One vector is turned by the same rotation once a tick. Each row is the vector after some number of ticks, and that number follows the row.
The counts run from 0 to 227.
[  2  22 -17   6 -14  19 -23  18  -9   2  -9  -4  32  17 -20  -2  -9   5
 -13  10   8 -23 -10  -7  -7   1  -2  -4   5  18  19 -14  16  15   9  13
  -5  10  16   7   1   6   3  -2 -23   0 -12 -23 -20   2 -27 -13   9 -30
  -9 -27  11 -31 -11  -3   8 -10 -17 -14 -15   2  16 -13  15  29] => 125
[-14  -2  -3  10 -15  18 -21   2 -27   4   2 -18  12  16 -22   6   2  22
 -17  15  16 -27  -5 -10   8  -3 -11 -42  14   5   2   7   3  19  28   7
  -3  -1  21   4  -9  13  -6  -5 -37  -1   3 -32 -16   9 -20 -10  10 -18
   7 -24   6 -23   9 -13 -18  -7   2  -9 -18  12  -4   2  23  -2] => 173
[ -3   2 -12   2 -13  10 -28   6 -19   1 -14 -18  20  17 -15  -2 -17  15
  -9   3  11 -22 -12  -8   6 -11 -16 -15   8  18   1   4  25  22   9   8
 -10  19  14  -3  -7  17   7 -14 -29  -7 -14 -17 -16   4 -14 -11   5 -26
   5 -24  17 -28 -11   1  -3 -14 -12  -4 -20   5  22 -15  11  16] => 127
[  2  -1  -7   7 -13   7  -8  26   0 -20   5   4  31  17 -21   4   0   5
  -2  17  15 -24 -13  -6  -6 -19  -5  -2  -8  12   4  -4  10  27  27   6
  -5  12  27   9  -3  -7   4  -8 -23  -3  -7 -34  -2  22 -30 -21  16 -20
  -9  -2   8 -27   3  -7  -6 -16  -9 -13 -23  -2  -1   8  22  25] => 108
[-19  11   0  -1  -4  12 -21   9 -16  -2 -10 -11  21  33  -2   2 -11  11
 -20   5   2 -30 -18  14   3 -19  -5 -26   3   7   9 -16  12  21  31   4
  -8   8  18   2 -22  23  11  -8 -26   6  -1 -31   2  15  -4   6  11 -25
   1 -20  -4 -11  12   1  -9  -4 -17 -16 -10   0   3   7  10  23] => 157
[ -5  13 -23  -7 -19  19 -32  -3 -17 -12 -11 -10   6  17 -17   9  -7   6
 -14  23  17 -32  -6 -15  -4 -10 -12 -27  -9  23  14 -10  18  17  21  10
  -5   1   5   0   7  23  16  -4 -37   4  10 -21  -9  -4  -8 -28   3 -23
  -1  -9  -4 -10   5  -8  -9   8 -12  -5  -8   9  18  -5   5  28] => 3
[ 15  15 -16  -2 -16  11 -29   6   0 -15 -14  -8  19  14 -36   4   0  -2
  -2  25  20 -26 -14 -12 -16  -5  -2 -12   9  16   7 -12  16  25  26  16
  -2  -1  18   3  -6   3  21 -10 -13   6 -14 -19   0  15 -25 -19  16 -26
   6  -2  14 -16  10  -3  -4 -22 -17 -10  -6  -2  12  -6   6  40] => 114
[  3   8  -8  11  -8  17 -23   5  -4 -13  -7 -12  33  24 -24  -6 -11   8
 -11  10  -1 -24  -5   4   2 -12   0 -16  12  24  13 -13  17  28  26  -1
 -11  12  18   0 -14  16  15  -8 -14   6 -13 -19 -12  15 -23 -14  17 -25
   6 -25   9 -19   2  -1  -5 -13 -12 -22 -19  -8   6  -5   5  25] => 120
[ -3  27 -16   9 -13   7 -11  -2 -10 -20  10 -15  28   7 -23   4  -4  10
 -25  10  23 -30  -2 -14   2 -25  -7 -18 -12   8   9 -16  16  21  18   3
   0  -5  12   7 -17  15   7  -5 -41  -5  12 -23  -9  16 -17 -28  10 -21
  11  -9   4 -15  -2 -15  -6  10  -6   4 -10   0   6   4  19  12] => 95
[  7  14  -1  -9  -6   4  -9  26 -20  -4 -15  -5  38  14 -23  -2 -10  19
 -17   0  15 -25   0  -6  17 -13  -5   0  -9   3  -8   2  10  16   8   2
   0  14  25   2  -5   5  -1   1 -25   3  -4 -37 -28  -4 -20 -21  17 -25
   2 -32   2 -24   0 -13 -10  -8 -24 -12  -8   1  16  -1  19  24] => 220
[-11  20 -10   9 -17  18 -19   3 -10  -7   3 -16   7  10 -22  -1  -3   9
 -18  16  17 -36  -1 -16  -1 -11  -6 -19  -3   6  12 -17   4  19  23   4
   1   0  14  13  -5  12   1   5 -38  -2   1 -40  -9  -5 -25 -28  20 -16
  -2 -13   5 -17   2 -15  -7  16   0   2 -12  11  -4  -1  12  25] => 87
[ -3   8  -6   9  -9   8  -6  17 -12 -16   9   1  25  13 -17   8   1  21
 -18  15  24 -24  -3 -11   6 -32 -10 -13  -7  14  -1   3  14  24  17  -1
  -5   5  20  11  -7   2   3 -14 -45  -4  10 -27  -7  21 -19 -24  13 -16
  10 -12   5 -32  -8 -15  -8  -2  -9  -9 -22   3   2  14  22  11] => 99
[  8  22  -1  -7 -15   8  -9   9 -11 -18  -8 -10  35  13 -25   9 -16   9
 -13  12  20 -33  -9  -8   4 -11  -5   4 -21  -3   3 -15   6  16  16   0
   3   0  21   0  -9   4  13   3 -18   3   7 -41 -21  -8 -19 -26  21 -24
  -2  -9  -1  -8   6 -13  -5   1 -15  -3   0  -1  14   0  21  34] => 224
[ 13  -2  -7  -6  -6   3 -28  10  -8 -20 -10  -6  24  17 -29   4   0  10
  -1  16  17 -21 -14  -7   3 -16  -4 -17   5  16 -13   0  15  30  24   9
  -6   3  22   1 -13   1  17 -18 -18   2  -9 -17  -2  30 -21 -17  13 -19
  10  -8  11 -18   9  -3  -8 -27 -23 -11 -14  -5   4   2   9  30] => 110
[  7  18  -7   9 -11  17 -23  11  -9 -10   3  -4  28  20 -21   8  -6   3
 -14  16   5 -30  -8   0 -23  -3   6 -20  17   9  25 -18   4  21  26  20
  -4  -1  25   3 -17  12  21  -8 -12  12  -4 -30 -13  17 -15   1  12 -24
  -4 -17  12 -13  23  -8   9 -14  -9 -23  -8  -6   0  -4  16  33] => 30
[  2  -6  -8  -7 -11  -4 -34  14 -24  -9   0 -14  24  16 -23   6   0  12
  -3  11   4 -29  -2  -7 -12 -11  -4 -25   9   9   0   4   9  25  27  29
  -6   7  21  -4 -16  10  11 -13 -15   9 -11 -24 -13  32 -16  -3   0 -22
   3 -14  10 -11  23  -1  -8 -25 -17 -19  -7  -7   2  -3  16  25] => 27
[ -6  16  -7 -11 -11 -17 -16  12 -25  -4 -14  -9  28  10 -13  -1  -5  16
 -14  -6  14 -30 -11   4   8 -16  -3  -9  -5  -1   1  13   0  19  23  20
   0  17  25  -9 -18   4   9  -5 -27   7   2 -47  -4  19  -5  -2   9 -17
  18 -19   1  -9  10  -4 -14 -15 -18  -4   6   6   0  -4  11  35] => 64
[  2  11  -7  -1  -8  -7 -23   3 -21 -14   8  -3  26   4 -23  11  -5  25
 -18   5  23 -30   2 -10  13 -19  -8 -21   6  13  -9  16   1  15  17  29
  -5   7  29   1 -20  16  10 -10 -30  11  13 -28 -10  27 -11 -15   3 -15
  12 -17   9 -12  16 -15  -8 -14 -19  -7  -9   1  -5  -7  13  14] => 184
[  4  30 -10  -6  -9   4 -20  12 -17  -6  -9 -14  34   4 -25  -7  -8   4
 -26   2  19 -26  -5 -10  -2  -3  -6   1  -9   0   4 -12  13  16  10  16
   2   3  16   6 -10   7   4   7 -28  -3   0 -34 -26 -10 -24 -13  20 -26
   1 -24  12 -25 -13 -16   0  -2 -15   5  -4   5  19 -11  18  27] => 216
[-10   0   1   6 -11  17 -16  -3 -14  -1  -5 -20  21  21 -14   3 -24  25
 -16   5  17 -29 -13  -4  15   2 -15 -13  14  16  -2   9   8  20  16   3
 -13  19  27   4  -4  14  19 -15 -27   6  -7 -32 -22  -4 -19  -4  12 -21
   3 -19  11 -17  13   3  -1   0   3  -9 -21  10   9  -5  19  18] => 45
[-20  17  -3  -3 -17   9 -21   5 -18   2 -15  -2  21  25  -9   9  -2  10
 -10  15  20 -21 -29   0 -10 -16  -8 -20   8   9  23 -10  21  16  28   9
  -4   6  17  -7  -9  14  13  -6 -38   5   9 -32   0  13   4   0   6 -21
  14  -6   3 -10   4 -10  -7 -21 -12  -8   5  14   8  -5  12  29] => 152
[ -6  18  -4  -8  -8   9 -24  -1 -15  -9   1 -15  37  13 -19   3 -21  22
 -23   5  12 -27 -13   1  10  11  -4 -18   2  10  -7   1  -3  14   8  15
  -5   0  34  -1 -16  19  15  -2 -21  12   4 -31 -31  -4 -23  -5  11 -29
   6 -29  16  -8  16   4   4  -7 -13  -4 -10  -6  13  -8  20  23] => 47
[ -6   2  -5 -14 -20  -2 -24   5 -29  -2 -19 -10  29  23 -17  10 -12  19
  -5  12  17 -22 -14   1   4 -17  -3 -21  -2  14   2   4  10  13  26   7
  -5  11  23 -16 -12  12  13  -7 -23  11   8 -33 -15  19  -1  -6   7 -16
  11 -15  -4  -8  12  -1 -19 -28 -26 -16   9   1  10   0  10  32] => 147
[-11   8  -8 -10 -26   3 -20   9 -29   2 -12 -16  25  19 -17  16 -16  10
  -1  14  25 -22 -23 -12 -12 -13  -8 -14  -7   7   6   4  18  16  14  18
   1   5  24 -16  -4   6  11  -5 -31   0  10 -35 -23   9  -5  -8   5 -17
  -1  -6   9  -6   4  -7 -14 -22 -15  -6  10  11  21 -13  20  29] => 143
[ -6  30  -1   2 -12   0 -10   9 -17  -9 -13 -15  27  14 -10   1 -12  13
 -24   0  16 -34 -16   6   5 -15  -6  -8   0  -3  18  -8  10  25  30   6
  -1  13  28  -3 -26   9  20  -3 -25   2   5 -43   8  10  -7   0  20 -15
  13  -5  -1  -9  18  -9 -12  -4  -5 -12   3  11   0   5  10  34] => 66
[-10  14 -16   2 -17  16 -24  13  -9   0   4  -3  13  10 -25  -3  -1   7
 -20  13  21 -25   4 -17   3  -6   0 -18  -6  13   9 -10  -7  14  22  15
  -2  -4  15  15   1   7  -9   8 -39   1   4 -35 -13   2 -25 -29  16 -17
  -1 -19  -1 -23  -4 -13 -10   9 -15  -1 -10   4   2   3  15  25] => 88
[ -4  15  -8  -8 -19 -10 -18   5 -19 -13 -12 -14  32  11 -18   4 -19  21
 -16   7  26 -31  -9  -7   8   4   2 -17   4  10   0  10  -8  13  21  13
  -4   8  32 -10  -7   1  20  -4 -21  11  14 -39 -19  -1 -17  -8  13 -13
  11 -17   2  -9  20   1 -20 -11  -7  -8  11   7  10  -1   9  33] => 56
[-11  14 -16   4 -20  11 -13  16 -15 -18  14  -4  24  25 -11  11 -12   7
 -17  15  15 -31 -17  -9 -14  -9  -8 -21 -18  11  18 -16  21  15  16  15
  -8   5  22   8  -7   7   8  -9 -39  -6  20 -26  -9   4 -15 -17   3 -19
  -8  -1   1 -19   9  -5   1   5  -8  -5 -14  -2  10   7  30  17] => 13
[-11  29  -7   2 -18  -7 -11   7 -17  -9   0  -9  38  11 -13   3 -18  13
 -22  -3  22 -20 -16  -1 -11  -4   3  -7  -8  -5  15  -5  -8  12  21  18
  -2   0  32 -14 -17  -3   7   7 -34   0   8 -52 -18   9 -13  -8  15 -17
   7 -12   7 -14   3  -5  -6 -15  -3   1  12   7   4  -9  19  35] => 59
[-18  -6   2   0 -11  15 -21   9 -23  -1  -5 -21   7  23  -6  -6  -7  16
 -14   8   1 -39  -9   3   3 -11 -13 -31   4   5   0  -6  11  25  31   6
  -7  12  18   6 -11  18   1 -10 -33  -3  -6 -35  -2   4 -21   1  11 -25
  -9 -14   6 -19  22  -1 -16   4  -4  -2 -21   5  -2   5  17  11] => 165
[ -8   5   2   1  -7  -3 -10  16  -5 -16  19   3  27   9 -18   1 -10   8
  -7   3  17 -32 -11  -4   6 -17 -11  -2  -5   2  -2   3  -2  25  25  26
  -4  10  35   6 -15  -1   9  -5 -32   1  -2 -43  -7  24 -21 -11  12 -23
   0  -5  18 -21   8  -7   8 -16  -8   2 -19   3  -8  -4  26  27] => 191
[ -5  -3  -9   7 -13  22 -27   1 -19 -13  -4 -15  22  22 -19   6  -9   9
 -18  11   5 -29  -1  -1   8 -20 -17 -25 -10  16   5 -17  15  22  26  -9
 -10   2   7  -7 -11  28   8   0 -31   6  -3 -27 -14   7 -15 -25  10 -22
   5 -25  -2  -8   0 -10 -17  -3 -19 -15 -17   2  15   2   5  17] => 0
[ -5  24 -14   6  -9   4 -23  -5  -6 -14 -11 -29  24  10 -27 -15  -5   9
 -23   4  17 -24 -18  -8  -3  -3  -6 -14   4   3  15 -14  15  29  28   9
  -5   1  13   2 -11  12  16  -4 -24  -4 -19 -24  -7   6 -31  -9  19 -17
  15 -12  20 -17  -4  -8  -2  -7   2   6  -8  11   7 -14   4  25] => 206
[ -9   6 -12  -4 -13  15 -30   3 -18 -13   3 -12  23  23 -19   3 -12   3
 -13   2  -6 -33   5  -2   1 -15  -7 -19 -20  15   4 -21  10  21  22   6
  -6  -4  16  -3 -12  26   2   8 -31   3   4 -30 -20   3 -14 -24   7 -26
  -6 -23  -8  -3   7  -3  -9   3 -19 -10 -13  -3  14  -2   6  27] => 1
[ -9  21 -14   3 -14   6 -23   1 -19  -6  19  -8  28  -1 -22   9  -4  12
 -22   7  24 -29   5 -15  -5  -5   3 -24   0   5  10  -1  -5  12  17  31
   2 -12  22   4 -18  16   2   5 -33   4  15 -35 -24  13 -18 -18   5 -17
  -1 -18   9 -12   9 -17   0  -4  -9   1   1   0  -2  -7  25  13] => 179
[  7  19  -9   3  -5  -5 -20  14 -19 -13 -13 -21  30   4 -21  -9 -11   9
 -21 -10   3 -31   3  -5  14  -6   0  -3  -6   8   1   0   3  25  14  14
  -7  17  21   6 -13   7   3   0 -19   0 -16 -31 -19  -3 -33 -12  17 -21
   3 -31   5 -24   4   0  -8   0  -8   0  -8   4   9 -10   9  34] => 212
[  8  18 -14  10 -18  12 -32   3 -11 -12 -18 -22  19  12 -19   2 -13   7
 -12  10  13 -31 -16 -14 -10  -3  -9 -13  12  14  17 -12  29  24  20  10
  -5  11  11  -3  -6  18  17  -7 -20   2 -15 -16 -13  -5 -16 -15   9 -23
   1 -11  20 -19  -1  -5   6  -7  -5  -3 -15   4  19 -15   3  26] => 123
[  2  28  -3   4  -7   1 -10   7  -6 -21  13   3  26   3 -18   8  -9  11
 -19   9  21 -37  -3   0   0 -12  -2  -9  -1  10  11  -7  -4  19  17  25
   2  -1  33  11 -18   9  21  -4 -29  14  15 -35  -5  14 -16 -17  10 -23
   1  -4   9 -17  22 -13  10   1  -5  -4 -10  -5  -9  -4  23  29] => 187
[-12   6  -3  -9 -12   9 -28  12 -19  -2 -21  -8  13  32  -5   5  -6  16
 -11  12   8 -31 -19   9   4 -18 -10 -28   8  12   8   4  16  22  31   9
  -7  17  20   3  -8  15  15 -14 -30   8   1 -33   5   9   3   5   8 -23
   5 -13  -4 -10  18   2 -14 -13 -18 -16  -8   6   3   5   9  29] => 156
[ 13  12 -12   0 -15   6 -25  10  -2 -26  -4  -2  28  11 -26  -3  -5  -5
  -3  17   8 -24 -10  -8 -19  -4   0  -7  -4  12  10 -18   8  29  28  20
  -4   3  23   0  -8   0  19  -5  -9   4 -11 -24  -6  19 -31 -22  17 -25
  -4  -2  11 -14  13   2   4 -14 -15 -10  -9  -8   2  -5   9  41] => 113
[  3   5 -11   0  -4   2  -8  20 -15 -19  12   0  34   9 -20   7  -2  16
 -14  10  14 -32   0  -8   8 -27 -11 -11 -16  11  -4  -2  13  21  20   7
  -4   7  27  10 -15   3  -5  -9 -33   0   9 -29  -8  25 -21 -25  11 -22
   8 -20   2 -26  -2 -10  -9  -5 -16  -5 -21 -11  -3   7  22  13] => 100
[  1   8 -14  -8 -22   6 -19  14 -19   2 -12  -8  26  16 -17   8 -20  12
  -7  12  16 -22 -12 -11  -3   5  -7  -1 -11   8   4  -2  15  13   1  17
  -6  12  26  -4   6   6   3  -4 -25  -1   7 -33 -29 -13 -23 -11   7 -22
  -9 -15   7 -24   6  -1   1  -9 -11  -1  -6   3  24 -14  24  28] => 134
[ -7  21  -4  10  -7  -1  -7  -1 -13 -27  17  -9  27   8 -16   7 -14  14
 -24   0  22 -36  -3  -4   4 -21 -14  -9  -2   4   8  -8   6  28  22  14
  -4   8  32   3 -25  13  20  -6 -32   4  11 -33  -5  21 -17 -15   5 -16
   1  -3  10 -10  20 -10   5   3   2  -7 -11   2  -6  -4  17  16] => 186
[ -6  22 -11  -9 -15   3 -26  11 -18  -2 -14  -2  18  24  -9  13  -5   8
  -9  16  22 -30 -24  -7  -9 -12   1 -19   1  11  17  -7  10  11  22  19
   2   2  19  -9  -1   9  21  -1 -26   7  11 -32  -5   9   4  -4   7 -24
   2  -3  -4  -4  16  -4  -7 -16 -23 -16  13   3  13  -4  10  40] => 151
